Each row of this table is followed by its label. One hidden rule gives the labels. It looks at one to three of the table's principal directions, none of them among the few with the most spread.
[   9  -84  -32    6  -48   21   -5   42    6   50  -10   18    8   43   -1   40   77   17   29   -8   16   -3   27    7  -56   -6 -103   45    2   21  114   57  -20  -22  -71    6] 4
[  2  -5   0   3 -11  44 -26  23  16  14  18 -21  -6 -12   6   4  32  -9  16 -31  16  13   6  43 -15   0 -19   0  -6 -17  44  13   8  -4  -9  14] 5
[-10  32   5 -12  -4  54 -20 -11 -17  -5  -5 -21  -3 -23 -12  14   0   1   3 -21  10  63   5  20  -1  -2  36 -15 -33 -24  -4  -3  25  14  18  12] 5
[ -2 -44 -19  11 -31  22   7  36   6  25 -23 -10  -8 -14  -4 -23  39  -1  34 -15  14  12  13  52  -3  14 -25  -2  15 -24  50  30  -7 -20 -39  27] 1
[ 11  12   6  18  32 -42  20 -37   1 -28   1  14   5 -12  -9 -24 -60 -14 -20  31 -19 -57 -19 -30  19  -4  27 -13  26  14 -66 -41 -28   4  16   0] 2
[ -8 -17 -22 -14 -16  72 -10  23  -5  13  27  16  23   9   8  10  47  34  52 -62  29  51  -4  40 -52   6 -26 -18 -55 -22  52  39  -8  -1 -12 -19] 3
[  3  12  22   6   5 -46   5   1   4   7 -11 -36 -19 -25  -4   1 -14  -6 -27  18 -14  -6  10  -1  45   6  15   9  22   3 -33 -25  30  11   5  13] 1
[ -7 -36 -23   5   8  23   6   6   3  -4  12   7  11  -3  -1 -13  -2   9  24 -13   0   3  -3  22 -20   9  -1  -9   2 -19   6   8  -9 -10 -17   7] 3
[ 11  49  40  15  18 -70  11  -1   9 -10  14 -27 -32   6  28   2 -21 -30 -50  42 -21 -45   3 -37  42  11  25   6  25  29 -31 -24  26  12  27 -21] 3
[ -7  18   8 -12   7  10 -13 -17 -12  -9   0 -10  14 -24 -26   9 -13  10  -3 -18  -1  39  -1  -4  14  -6  16  -2 -20  -8 -36 -27  10  18  22   4] 3
[ -6 -30 -57   6  14   5  25 -42  20 -16 -23  76  22  25  -8   1 -53  -6  -1  32   7 -72 -41  -3 -38 -36   7  -7 -14 -12 -27  14 -21 -21 -11   8] 4
[ 14 -15  22  11   1 -46  -9  20  -1 -11  -1 -16  -1  21  -6  21  29 -22 -18  28 -25   1  40 -53  -2  20 -39  52  37  41  40  -6   1   4 -16 -12] 2
[  4  25 -10  -5  -9  34  -1 -24   0   3  15  38   7  43  13  43   2  -3  -9   0  18 -20 -21 -22 -46 -28  -9  -5 -54  18  18  21  -4   7  15 -31] 2
[-17  -9 -28 -12 -15  83 -20  14   7  27   3 -13  -4 -28   6   1  17  24  32 -49  34  43 -10  84 -17  -9  12 -28 -37 -56  23  30  22 -10 -12  31] 3
[-10  23  13  10  26 -22  -6  -9   5 -26  15 -23 -15 -15   0 -18 -39 -35 -33  23 -20 -14  -3 -16  39   6  43  -1  30  -6 -47 -36  20   2  33   8] 5
[ 17  22  21   9  17 -46  31 -15  10  -8  20  10   2  -3  11 -26 -24  -1  -1   1  -9 -54 -24  -9  16   4   9 -25   4  16 -48 -26 -24  13  19 -28] 1
[-13 -72 -19  20   1 -75  36  16   1  26 -21 -18 -25 -16   2 -60 -35   6 -14  46 -27 -56   2   7  69  13   3   3  92  -8 -47 -17 -13 -34 -32  44] 3
[ -1 -33 -13   8   1   1 -12 -19  -2   2 -30 -11   6 -29 -43  10 -25  -6 -11  17  -9   1  10   0  13 -17  -5  22  27  -6 -20 -26  -1  -1 -18  48] 5
[-13  11 -10 -15 -35  54 -19  36  -8  18 -11   4  -3   1  10  -9  54   9  32 -39  36  53   3  38  -9   3 -15 -11 -30 -23  60  44   1 -15  -3   0] 1
[  1 -29 -23  -8  -1 -41  44 -20 -14  16 -36  41  11   3   1 -32 -32  51  15  16   1 -34 -24  -1  11  -7   2 -24   8   2 -45   9 -39 -15 -24   3] 3
[-13  -4 -31 -15   7   0  26 -17 -25 -22 -52  45  16  -3  -5 -33 -26  36  25  12   8  25 -11   1  -6   8  36 -25 -11 -21 -22  26 -20 -19 -14   5] 2
[-13 -44 -46  16  22 -51  45 -30  -6  -6 -34  39  19 -28 -28 -33 -68  29   0  27  -5 -45 -30   3  29  -8  21 -18  12 -20 -86 -21 -16 -14 -17  24] 1
[   5 -100  -23    7  -23  -13   -3   50   -6   49  -22  -29   -4    2    0   28   57   49   23    4   -5   31   54   22  -19   25  -73   48   37    5   82   42    9  -20  -93   35] 2
[ -7 -32 -19  29  43  -8  13 -28  11 -29  22  -7   6 -37 -21 -42 -74 -23  -8  17 -25 -48 -18  10  22   3  41 -19  45 -24 -77 -53 -16  -5   7  32] 2
[  0  23  26  12  35 -20 -17 -36  15 -32  26 -26  -1 -34 -29 -26 -64 -53 -37  16 -29 -41 -16 -22  48 -17  37  -1  45   1 -86 -82  -6  15  51  21] 4
[ -2  66  33   5  -8  61 -42  36  13 -12  45 -50 -26   0  27  32  55 -51  -6 -34  14  55  23  24 -17  20  16   2 -39 -12  68  16  57  20  36 -23] 2
[ -5   2  14  -3   9 -15 -17 -13  -2   6  -2 -28  -4 -40 -23 -27 -33  -2 -17   0  -8  -8  -7   5  55 -14  13  -3  38  -8 -57 -48  -9   0  17  36] 4
[ -6 -28   1   6   2 -31  13  34  -6 -13  -7 -13  -1   3   2 -17  26  -2  12   7 -17  31  31  -9   7  40  -6  19  26   0  25  11  12  -6 -18  -8] 2
[ -5 -51 -26 -10 -29  25  -4  33   1  46 -12  -3  -8  14  19  14  43  39  24 -13  18  17  14  40 -22   0 -41  10  -1 -12  63  52   6 -23 -52  19] 2
[   2   16   13   27   43  -64   10  -52   -2  -43  -14  -14    3  -40  -47   -2  -85  -40  -55   53  -38  -38   -4  -50   52   -8   47   14   38   11 -104  -81   12   22   31   23] 1
[  0 -51 -19  -3  13 -16  11   2  -3  -1 -17   2  13   1  -6  14  -3  33  12  12 -16  16  21   1 -21  15  -9  19  13  -3   9  13   8  -4 -43  12] 2
[  5  -7  -2  -9   6 -22  15 -22   0   3 -24  11   3  -1  -4  -1 -25  19  -4  16  -8 -15  -7  -4   3 -10  10  -3   6   3 -30  -5  -5   0 -10   8] 3
[ -6 -57 -20  -8 -38  35 -25  40 -14  45 -31 -24  -1 -13 -12  20  58  39  28 -22  19  63  37  38 -10   6 -52  27   6 -14  74  39   8 -17 -59  40] 2
[ 12  19   6 -11 -51  29 -23   8  -7  46 -13  14   2  12  -8  35  51  13   4 -27  39   6  -6   2 -10 -35 -62   9 -40  22  50  22 -20   3  -3  -3] 4
[ -15 -112  -72    7  -16   -1   27    8   -3   36  -82   14    6  -40  -30  -29  -15   55   38   15    9    2    8   70    4    0  -15    2   38  -51    3   33  -10  -44  -93   83] 3
[  9  28  27 -19 -27  46 -36  26  -6   7  -5 -24  -2  -5   0   9  59   0  23 -38  18  63  24  17 -14   7 -22   7 -15   1  65  20  -1   6   0  -1] 1
[ -4  48  30  -3   8  32 -17  -1  -3 -28  48 -13  -4  14  10 -11   5 -44  -6 -17  -8  16  -4 -22  -1   8  27 -14  -7   7  -1 -21  -3  14  56 -32] 3
[ -4  49   7 -11  57  -6   3 -54   2 -68  24  33  24  10  -1  -7 -70 -17 -18  16 -22 -16 -27 -46 -16  -6  65 -18 -16   3 -74 -36  -4  17  53 -32] 2
[ -9 -18 -39  -7  24  30   5 -31   4 -32 -40  29  19 -15 -19   0 -41   9  15  12  -1  16  -5  24 -34  -5  41  -7 -11 -37 -16  13   9 -10 -21  29] 4
[ -5 -32  14  31  19 -33 -42   8  28   0  10 -74 -29 -45 -32  -1 -31 -64 -57  40 -35 -34  28  -4  65  -7  -3  52  95  -4 -26 -66  34  -5   1  71] 4
[ 17   1  10  16  37 -42  22 -34  20 -36  35  24  24  16 -10  13 -38 -24 -15  16 -29 -61 -17 -44 -21  -4  -1   7  -2  29 -46 -40 -13  24  21 -36] 1
[ -3 -66 -34  25  -9  -5  18  30   7  13   2   7   5   9  -1   8  27   5  19   2   1  -9  15  16 -24  19 -39  18   7  -6  44  26   4 -14 -45   4] 1
[-13 -29 -45 -10  25  21  12 -40   5 -15 -37  33  22 -32 -24 -22 -62  29  19   2   4  -7 -27  40 -10 -19  40 -25  -6 -46 -58  -3  -7 -13 -17  41] 3
[ -8 -21 -25  18  26 -35  31 -27   2  -1   5  20  -3 -14   5 -44 -72   9 -14  29  -7 -74 -37   2  35 -10  31 -30  33 -11 -80 -26 -27 -18   3  18] 2
[  6 -27  -7  22  13 -59  30   6   4   0  -9  -1 -10   6  12  -1 -14   4 -14  38 -18 -37  10 -14   9  19  -3  12  27  12  -8   3  10  -6 -28  -2] 4
[ -2 -57 -29   8   9 -15  21  12   1  -1  -1  22  25  -7 -10 -23   2  31  34 -13  -1  -7  -1  14 -13  16 -26  -1  10 -11   0   8 -26 -13 -35   2] 1
[ -4 -31 -12  14  -5  30  -8  27  15  15  10 -32  -8 -29  -2   2  22  -2  18 -25   7  19  14  56  -7  13  -8   0   2 -31  29   9  25  -2 -25  26] 3
[ -1  20   3   9  13 -20   9 -29   3 -18  -1   7  -5   6  -8   7 -39 -30 -32  31 -13 -30 -12 -29  12 -13  28   1   3   9 -41 -25  10   9  26  -3] 3
[ 17  22  40   1  -2 -75  10  11 -24  18   6 -18 -12  11  18   5  12  30 -24  19 -10  -9  15 -53  39  15 -24  13  20  52 -10 -12 -14  11   0 -28] 2
[  4  30  50 -22 -30 -31 -17  17 -20  40  -9 -50 -21 -21  -4 -10  26  19 -16 -14  -1  32  14  -8  69  -3 -14   5  23  19 -17 -25   1  12  19   8] 1
[  0  -1   2 -12 -13  32 -14   5   0  14   0  -9  -1  -4   2   1  16   9  13 -20  10  20   2  22  -8  -6  -6  -4  -5  -9  20  10  -2  -2  -5  10] 3
[ -1 -52 -30   5  13   4   6  -4   3   9  -8   3  11 -14  -7   4 -16  35  14   2  -2  -4   3  25 -16   1  -8   3  10 -16  -4   7  -2 -10 -42  28] 2
[  0   1   4   3  14 -15   9  -5 -10 -14  -6 -12   4 -13  -7  11  -8  10  -2   5 -13  27  15  -7   0  18  19   3  -6  -2 -15  -7  21  14  -4  -3] 2
[ -8 -53   0  16  15 -64  13  16  -1   9  -1 -36 -12 -22  -8 -29 -22   4 -17  29 -32 -18  19  -8  55  21  -1  20  72   0 -37 -30   7 -12 -21  29] 3
[  9  59  61  10  24 -20 -26 -26  -5 -24  27 -69 -10 -54 -36   6 -33 -43 -44  -1 -29  20  12 -26  60   2  41   4  19  12 -73 -89  25  46  59   9] 1
[  3  -9  26   6  20 -38 -10   6   5 -13  19 -33 -10  -5   0 -19 -14 -24 -21  21 -32 -16  17 -27  32  14   4  20  60  15 -20 -36  -2   0   9   7] 3
[  7 -51 -28   5 -37  14   1   9 -12  37 -15  28  18  28 -19  43  43  26  15  -6  18   2  10 -14 -39 -16 -76  28 -23  25  59  29 -23  -5 -43  -1] 5
[ -8  61   3 -22   6  33   3 -44  -2 -18   7  36   1  23  14  -3 -39 -15 -13   1   9 -17 -42 -12 -10 -32  51 -37 -40  -5 -44  -4  -6   6  55 -23] 3
[  2  38  18   3   4  28 -18   1   1 -17  24 -17  -4   3   4  27  14 -25  -9 -12   1  27  10  -7 -16   6  13   3 -28   3  18  -4  25  20  25 -19] 3
[  7 -62  29  20  28 -54 -19 -14  -9 -13   8 -75  -3 -19 -52  37 -29 -30 -50  53 -73  13  63 -67  30  16 -11  75  90  36 -28 -77  25  24 -20  41] 3
[ -1 -31 -26  10  -4  39  -5  14  18  -8 -13   5   9 -10 -13   5  21 -14  28 -15   8  15  10  40 -38   7 -12   7  -9 -27  45  24   9  -8 -29  18] 1
[-11 -60 -47 -18 -16  17  11   4 -14  32 -54  22  21 -29 -20 -12   4  75  44 -22  23  36  -2  56  -6  -6 -16 -10 -11 -38   2  33 -12 -22 -57  42] 3
[ -7  26 -12  -5   0  31  13 -31  -2  -6  -4  29   4 -12  -1 -41 -39  -3  12 -12  17 -25 -44  24   9 -22  39 -51 -15 -23 -49 -10 -32  -7  29   5] 4
[  7  68  54   8  24 -37   1  10  11 -13  61 -44 -20 -15  31 -10  -5 -20 -24 -16 -12 -12  -7  -6  41  22  32 -20  -5  10 -41 -37  28  30  54 -41] 3
[ 14 -76 -38  12 -49 -12  16  29   3  52 -30  44   3  50   7  19  54  21  20  17  21 -48   8  -6 -39 -15 -99  32  12  32  90  58 -44 -34 -71   5] 4
[  5  -2  -5   4  17 -20  14   4  13 -19   2  16   5  14  16   2  -1   0   5  10  -7 -14   1  -5 -21  13   3   4  -4   2  10  15   8  -2  -9 -19] 2
[-12  47 -10 -29 -35 106 -36   8  -8   2 -19  12  10  -5  -9  27  52   2  34 -58  47  90  -2  47 -42 -15   6 -17 -84 -36  61  45  21   7  17  -2] 1
[ -1 -78 -31  46  45 -65  22 -12  24 -12  -6 -20   3 -55 -33 -24 -69  -7 -18  40 -33 -65   3  16  36  10   8  17  72 -20 -69 -51   7 -10 -40  58] 2
[ -2  38  17  -5   6  20  -8  -6  -7  -9  39  -3  -1  14  15   7   0  -7  -6 -15   2   9 -10 -16  -5   0  15 -15 -25   9  -8  -8   1  14  36 -30] 2
Which label does each new row get?
[  7  41  18 -15 -11   2  -6 -18  -3  -6 -16  18   9  -4 -14 -12  -2  -8   1 -10  10  -3 -17 -11  11 -20   1 -11 -13   9 -18 -14 -25   7  28  -9] -> 1
[  6 -32  -3  -3 -25 -35  14  21 -10  18 -38  12  -7  30   6  -3  31  11   3  29  -5  -4  23 -24  -1   9 -37  27  31  25  45  31 -18 -19 -37   1] -> 3
[  0  93  52 -37 -42  66 -51  22 -13  25  41 -24  -7  13  16  31  74  -3   4 -71  39  71  -5   3   2 -17 -20 -13 -71  13  46   9  11  28  63 -44] -> 4
[ 10  -8  19  29  24 -52  -8   4  31 -13  27 -27 -14  -8  -1  -9 -22 -50 -37  31 -27 -67   5 -21  31   1 -10  27  59  18 -20 -43   4   0   9  10] -> 5
[-17 -27 -40   4   3  94 -15  10   2  -6   5 -15   6 -17  -5  40  20  10  31 -33  15  75  20  64 -62  16  22  -5 -51 -53  51  38  53   4 -30  21] -> 2
[  1 -35 -18 -13 -26   1   1  -4  -7  29 -41  20  10   0 -20  -3   9  27  15   0  11  -2  -3   8   0 -22 -35   9   9   1  10  13 -28 -15 -30  26] -> 4
[  2 -36 -15  -8 -21   0 -17   9   8  19 -31  13   8   6 -18   7  21   3   6   4   7  -8   7   2  -6 -20 -48  31  20   5  34  12 -16 -18 -29  26] -> 4
[ 15  73  50 -10  14 -10  -8  -8   6 -16  35 -18  -8  10  24  17   4 -14 -18 -11  -7   2  -3 -22   0   5  21  -9 -25  22 -11 -16  17  31  44 -44] -> 3
[  4  24  12   1  10 -28  15 -25  -4 -12   1  12  -7  15   7  -9 -33 -15 -24  29 -13 -36 -15 -35  15  -8  23  -9  12  19 -39 -18 -12   3  23 -13] -> 3
[  8   5  13 -16 -15  16 -22  14 -19  10 -17 -15   1  11   2  41  43  27   5  -6   5  61  36 -13 -24  10 -24  27 -16  17  57  27  13   7 -24  -3] -> 2
[  7 -14  13   0 -26 -26  -6   1 -11  27  -4  -1  -4  23 -12  15  16  -5 -21  18  -6 -20   8 -44  17 -17 -46  28  23  40  11 -12 -23  -1  -1  -1] -> 4
[  3  51  17   6   5 -11   0 -24  -1  -9   7   3 -13   4   5   8 -27 -26 -34  18   2 -28 -18 -25  19 -17  25 -11 -12  14 -33 -21   5  11  38 -12] -> 5
[  2 -67 -29   7   7  -1  -7  -5  22 -22 -17  29  26  18 -34   4  -3 -31   8  22 -20 -28  11 -19 -37 -11 -38  44  38   5  27  -3 -23 -17 -29  22] -> 1
[  6  63   2 -23   9  48   2   3  11 -28   5  30  14   9  34  11  27  19  38 -44  29  41 -15  38 -59  12  28 -35 -83 -23  35  50  19  13  13 -47] -> 2
[  9 -55 -24   6 -37  13   0  29  13  33 -37  10   1   1 -11   1  47   5  30  -7  18  -7  14  37 -23  -4 -59  19  13  -6  69  37 -19 -22 -56  29] -> 1
[  3  12  -8 -20  -2  28   6 -15   5   5 -22  16  13 -21  -4  -5  -5  33  28 -30  19  16 -19  46 -16 -12  15 -29 -36 -27 -14  13  -2   5  -6   7] -> 1
[  6 -51 -20 -13 -54  24   3  37  -7  63 -23  15   3   9   5 -11  62  49  46 -35  34   7   1  43 -13  -9 -72  -3  -3  -1  66  49 -42 -26 -51  14] -> 4
[  8  38  45  -3  29 -90   8 -22 -10 -17  13 -12 -22  23  23 -19 -51 -15 -60  61 -38 -55  -2 -82  58   0  28  11  61  50 -66 -45 -12   2  37 -19] -> 2
[  0  28 -22 -33 -21 100  -9  -7 -17   5  -9  42  21  21  18  26  37  48  53 -53  45  66 -13  39 -78  -9   4 -37 -92 -21  59  66 -10   1  -9 -24] -> 2
[ -2   8  18  -5 -44  -3 -12  41  -3  39  -1 -21 -25  12  15  -6  54 -10  -3 -10  16   8  10   6  29  -1 -35   9  11  11  46  18   1 -10   4  -2] -> 4
[ 13  51  45  -8 -12 -34  -2   7  -9   3   4 -17 -18  21  18  13  23 -13 -24  11  -6   3  11 -40  20   5  -4   9  -1  37   9  -5   7  16  26 -32] -> 3
[ 10 -25 -12  35  23 -37  31  12  28 -15  19   3   1  -2  10   5  -4 -15   3  11 -12 -45   2  12 -19  24  -7   5   1  -2   4   3  19   5 -22 -15] -> 1
[ -3  35  23 -17 -13  52 -44  14  -1  -1  25 -25   0   9  -2  42  44 -17  -2 -33   9  61  19  -3 -21  -4 -11  18 -35   3  47   5  30  20  25 -15] -> 3
